Each path below is one point turned by a fixed rotation once a step. After each direction that follows a path, write how fast that rotation turns it, in degrees per step (0 if it stays still).
Each turn is a multiple of 5 degrees from 10 to 175, or 0.
Each row of a path follows its step; steps can be skipped.

step 0: [ -6  -1  12  -5 -22 -27  11   6  39  -6  -4  23 -23 -11   5  -7  31 -13
 -30  17  12   5 -15  20 -12  -9 -16  -6 -39  15   0  17  -2 -13 -11 -18
 -15  15 -15   7  48   8   5 -18  -9  -2 -18   5  -7  -8  11]
step 1: [-10  16 -28  17   5  -5  -5  20  30 -25  45 -10  -6 -18   5  -5  17   2
  -8 -20  43  14  -6  20  -1   3   2  -4  14 -10  -6   6   5 -19  24 -16
  -1  19  -3 -27  -4 -27 -18  37   1  -4   4 -19   1  -3   3]
step 2: [ -2 -12  -8 -20  -5  12 -10  18   4   2  -3  20  17  37  -5   6  38 -30
   4 -30 -29  19 -19  30  -1   0  -4  13   3 -15  14  -4  -7 -13  17  20
  22  35  -6   4 -17 -10  15   0 -20  -2   3 -12 -34   1   1]
step 3: [ -2  22  22  16 -26  26  -1  37 -18   7  12  -6  13  -5 -29  20 -22  -5
  16  10 -12  18   6  -3   5 -34  -3 -15  19  10   9   5 -24 -16  28 -17
   9 -14  -5   6 -19  10  23  15  -9  16 -26 -24   0 -14  -9]
step 4: [ 17  -1   7 -22  14  19 -19 -12 -21 -10 -25  11  28 -16 -19 -27 -19 -10
  -6  -7  -8   9   8  25  22   4   5 -18  29  29 -21  -6   0  27   7   5
   6  -9 -15 -22  -2  -5  26   0  18  22 -12  24  -9  33   3]
step 5: [ -6  17  11 -11  -8 -36  19 -21   6  -6 -16   6 -16 -35  24  10   7 -14
  -3  20 -19  -1   8  -5  -3  10   1  25 -20  31 -26 -11  -4  19   8  -9
  14 -18  -6 -10  -1  28  38   3 -18 -11 -39   4   4  -7  -9]
step 7: [  1   8 -21 -18  -3  -7 -18  19  26   4  -8   1   8  33  23 -23  26 -29
   4   3 -13  -9 -18   0   2  -2 -30  12 -18 -16 -30 -19  30   7   2   5
  -8 -13  -4  41   7   1   6  20   6 -16  22  -1 -15 -26  -4]
step 8: [ -6  -4  12  20 -10  -6 -14  21 -15 -16   9 -30  -4  27 -42 -24 -12  -5
  15 -13  39   9  13 -23  -2  -9 -10  11 -25  -9 -11 -24  -8 -14  20 -13
  -4  11  10  12 -16  35 -24   7  -9   6  -5 -24  -7 -12  -9]
step 9: [  6 -19  -3 -26   4  44  -8 -17  -2  31 -24 -30  11  14  -7 -21  -8 -25
 -23 -13  19  -8  -8 -10  -6 -16  -9  -5   8   8  14  -4 -12  -4   9 -16
  -6   7 -32 -20 -12  11  -4  -1  -1   5  13  30 -32  -1  30]
Directions:
[  1   2  -7  -1  -7   1   7  -5  -4   1  -7  -1   5   5  -7   8  -5   6
  -2   5  -5   0   3   4   5   7   0  -1  10   0  -2   5   1  -5   3   0
   4  -3   6 -13   3  13   9  -2   2   2   5   2   0  -4   1]	55
[ -1   4  -3  -9   4   1   5  -7   1 -10   3   3  -4  -4  -2  -5  11   6
  -2   3  -1  -5   6  -2   0   3   1  -5   6  -8  -3   6   6  -3  -4   0
   2  -3  -6  -1   3  -2  -4   1 -16  -4  -9   0   0  -5   3]	70
[ -1   3   6   7   4  -6   9   9  -1  -2  -8  -2  -3  -3   0   3  -6   3
   2  -5  -1   0   4   2  -5  -3 -15  -4  -5  -4   4   0   1 -10   7   1
   1   2   7   2   0   6  -2  -1  -5  -2 -11   7   7   3   4]	140
[  0   2  13   0   1   6   1   0   0   6  -4   0   7   6  -8  -9  -4   4
   9  -5  -6   2   4  -6   2  -5   1   2   2 -14  -4   4 -11   4   0  -7
   6   0  -4   0  -2   1  -1   4   0  -3   1  -2  -5   1   6]	65
[ 4  0 -7 -1  3 -5 11  8 -4  5 -5  8  6  2  3 -5 -5 -3 -9 14  4 -7 -8 -5
  2 -5  2  4 -1 -2 -5 -5 -6 -5  0  1  6  3 -1  2 -1 -8  2 -3 -4  0 -2 -2
 -1 -1  5]	155

step 0: [-14 -12   0  -4 -13  17  -5   1 -15   4  -3 -14  -1  -4  -6 -45  -2 -18
  10 -28  -6  -4  31  10   5   8  -7 -13  20   0  14  20  -5 -16 -19  29
   0  13  -3   6   4  29  -9  -4  31 -27  17 -29  34  -4  30]
step 2: [-23  24  -2  15   3  36  19  15  -4  24   7 -34 -16   7  -4   2  -9 -18
   9   3 -19  21  23  19 -10 -26 -23  11  26   1   6  -3  -4  10  32 -23
   9  12   4 -10  -1  -7   9 -17  20  26  21  -8  17   5  22]
step 3: [ -9  13 -20 -14   6   1   7 -26  23  10  16  -8 -25 -10  14 -19  12  49
 -14   2 -16  -4  11   2  -2   4 -31   6  -6 -17 -19  -7  -9  25   4   9
 -33  -4 -10  25   9  14  11 -32  20 -11  19 -18   7  13  11]
step 4: [ 16  23 -17  -6 -20  10 -18   5  16 -13  37 -16  -4  14 -11   3 -23  -8
 -13   0 -18  35 -24  11   9 -24  -2 -18   4  12   3 -38  -1  24  11  -1
  -8   1 -25  26 -20   3  -4  17   1  16   3 -24  -7  30  -6]
step 5: [ -5  -3  17  12  -8   7  16 -22   2  22  42  -8   1 -12  24  30  11  -7
 -19 -11   0  18 -11  11   2  17  -4 -28  12 -14 -12 -23  31 -12 -10 -20
   1  -6  -2  25   6 -17   1 -17  52  -2   8  15  10   4  -2]
step 6: [-32  -2 -24  -1   8 -34   7   7   6  28  13  14  33 -28  18  -4  17  -5
  -9   0 -11  11 -23  11  12  -2  -5 -28   1 -11 -15  -6  -1  14  -1  11
   8  -1 -13   8 -10  30  -5  35   1 -21 -10 -28  25  21  14]
step 7: [ -5  -7  -1 -18  -2   9 -10  25   4  -4  43  -4 -14  -8 -22   1   0  -3
  24 -49  17   1 -15   4  15 -11  -3 -16  15 -16 -18   4   1 -45  -9 -20
   6  37 -12  12 -18  10  -1  20   2 -17   2  11   9   7  -1]
step 9: [-26  10 -25  -1  33  10  14  -1   9 -10  15  -5  -5   2   0   2  -2   3
  -2 -24  -6  -3  30  17   4   4   4 -14 -19 -12  15  19 -32  -5   3  -6
 -27  16 -21 -29 -14   3 -36  10 -12   2  34  -5  31   5  28]
step 11: [ -4  16 -16   3  30  27  15 -45  14  12  19 -26  -9  20   0 -33 -12  -3
 -27 -20 -16  29  -2  -7 -19   7 -13  -4  16   1   2   5 -35  14   9   6
 -10 -12   1  11  18 -15   9  -1  23 -13   6 -21   6  -4 -13]
Directions:
[ 2 -2 -6  2  0  6 -1  1  2 -1 -3 -2  4 -1 -7  6  8 -5 -5  5  0  0  2 -1
 11 18 -4 -2 -3 -3  0 -5  5 -2  4  4  8  4  5 -7 -6 -7 -8 -3  1  1  3 -9
  2  2 -4]	85
[  1   2   0  -3  -1  11  -5   8  -4   1   1   2   8  -6  -3   3   3  10
  -3  -2  -3   1 -15   6   4  -2   6   3  -9   0   8  -2  -6   3  -4   0
  -7   9   6   1   6   1  -1   4  -6   2   6   0  -2   2   1]	130
[ -4   3   5   7   0  -4  -7   1   8  -7   3  -2   2   3  -1  -6   5  -3
   8   4   0  -6  -4   1   0   1   2   4  -5  -7  -9   5   4   3 -11  10
  -5  -3  -4  -1  -6   7  -1  -1  -5   1  12  -5   4   8   1]	120
[  3   1 -13   6   6  -2   0  -4   0   6  -4   4  -8  -6  -3   1  -4   0
   1   2   1  -3   0  -1   3  -5  -5  -4 -11   5   7   2  11   2  -4   1
  -5   3   4   2  -5   8  -2  -5   0  -8  -5   3   6   0  12]	115

step 1: [-17  -6  -8  43  12 -14   4  -3   5   6  -7 -17  -8   8   2  13 -22 -38
 -21 -29 -14   2  -2  30  -2 -24 -20   1  18   5 -19   4  -1 -31   1   2
   8  -8   0  -5 -18  10 -17  28  -2   4  -9  28   9 -19  10]
step 2: [ -8   1 -24   6  12  13  -6   0  -1 -39  -2   9  12 -22  11   5 -12 -42
  -1 -24  -8  26   3   0  36  17 -21   9  12  12  22   7 -17 -19 -11   3
  -2 -13   4  -1  -1 -17   9  35  31  10   6  -7   7  -2  -8]
step 3: [-23  24 -25   9  37  -2  15   3   6 -14  -2  27  15  -3 -15 -19 -35  -5
 -20  18 -14  14  20 -26   1   0  -4  -7  17 -13 -21   0  -9   2   7 -12
   7  10  16 -25   4 -32  23   8   3  12   3 -14  13 -16  11]
step 5: [  2 -19 -15  35  28  22  -7   8 -26 -20 -19  -7  -1 -28  -5  -2  15   2
  -1 -16   9  33 -20  -9   4  -9 -28 -25  -5  -1  -3   5   1   5   2  21
   8   5 -11   8  -2  13   4  -8  -4  -6  -4 -49  -2 -29  -1]
step 6: [  5   4  -1  23  -6 -18  14  25   1  12 -15  24   8  -2   5  20 -27  18
 -18  -1  16  32  -2  27   2 -20 -15  10  -3 -11 -11  -9   6 -25  15  11
  29 -11 -10 -22 -14 -21   0  13  -7  -3 -21 -35  -7 -25   6]
step 8: [-21  -1   2  22  46 -16   1   1 -10 -39 -11 -14 -14  -9   2  -1  -4  23
 -25  41 -17  13  -7 -10 -13   4   4  11   3  12   5 -18   7   4  15  21
 -23  -9   9 -26  -5   7   0   6 -11 -13  23  -3  10 -21  -9]
step 9: [ -2 -32  -9  16  -1 -21  34   9  31  -3 -24 -11 -12 -19  25   5 -16   7
 -17  -4 -16  26  -5  28  -8   1 -18  17  -5   6   2   1  19  -8  13 -15
  -8   5 -26  -4  -5   6  19 -10 -11  10  29  16  32 -13   1]
step 10: [ -7 -25 -20   2   4 -18  12 -17 -16  -3   1 -26   2 -30  17 -30 -14 -15
  31 -23  14  22 -21   9  -6  -6 -14  -7  12  29  10  -4  -8  -7 -12  11
   7   3  -3 -34   8   1  12   6  -5  34  24 -21   1  -4   9]
step 11: [ 16   9 -14   9   9 -15   8  -7  -3 -32 -10 -14 -11  15  18 -11 -14  -6
 -20  -5  20  23   9 -15   7  -3  22  14  42  10 -11 -30  13 -31 -10  14
  21  14   2 -34  -9 -30   9  -8 -17   8 -13  -1  -8  -4   0]
Directions:
[ -3  -4  10   5  -7   0   3  10  -4   3   1   3   3   2   1  -5  -5 -12
  -2   0  -1   3  -5  -4 -11 -10  -2  -1   3   0   0   1  -4   8   1   1
  -1   0  -6   2   1  -2   2   2   2   3   8   7 -14   4  -3]	125
[ -5   3   5  -8  -5  -2  -4  -1  -1  -3   1  -3  -1  -7  -4  -4 -11   0
  -5   3  -1   0   7  -2   4   2  13  -3   1  -1   3  -1  -3  -2   3  -5
   2  12   3  -3 -14  -5   1   4   3  -7   2  -7  -5   4  -5]	85
[ 11   1 -13   3  -5   3   1  -3   4  -1  -3  -3   6  -6   6   3  -1  -4
   0   5   0   1  -2   6  -2   9  -1   4   1  -5   9  -1  -1  13  -4  -2
   3   9  -8   5   1  -3  -7   7  -2  -5  -3   4  -1   5  -3]	145
[ -6  -6   5   0  -1   5   5  -3   2  -1   7  -3   0 -10   0   3  -3   1
   0  -2  -2   0  14   8  -2   2  -5   3   5  -3  -4   1   0  -4  -9  11
   3  -2  -8   8  -4   8  -2  -2  -3   3   1  -7  -5   2  10]	85
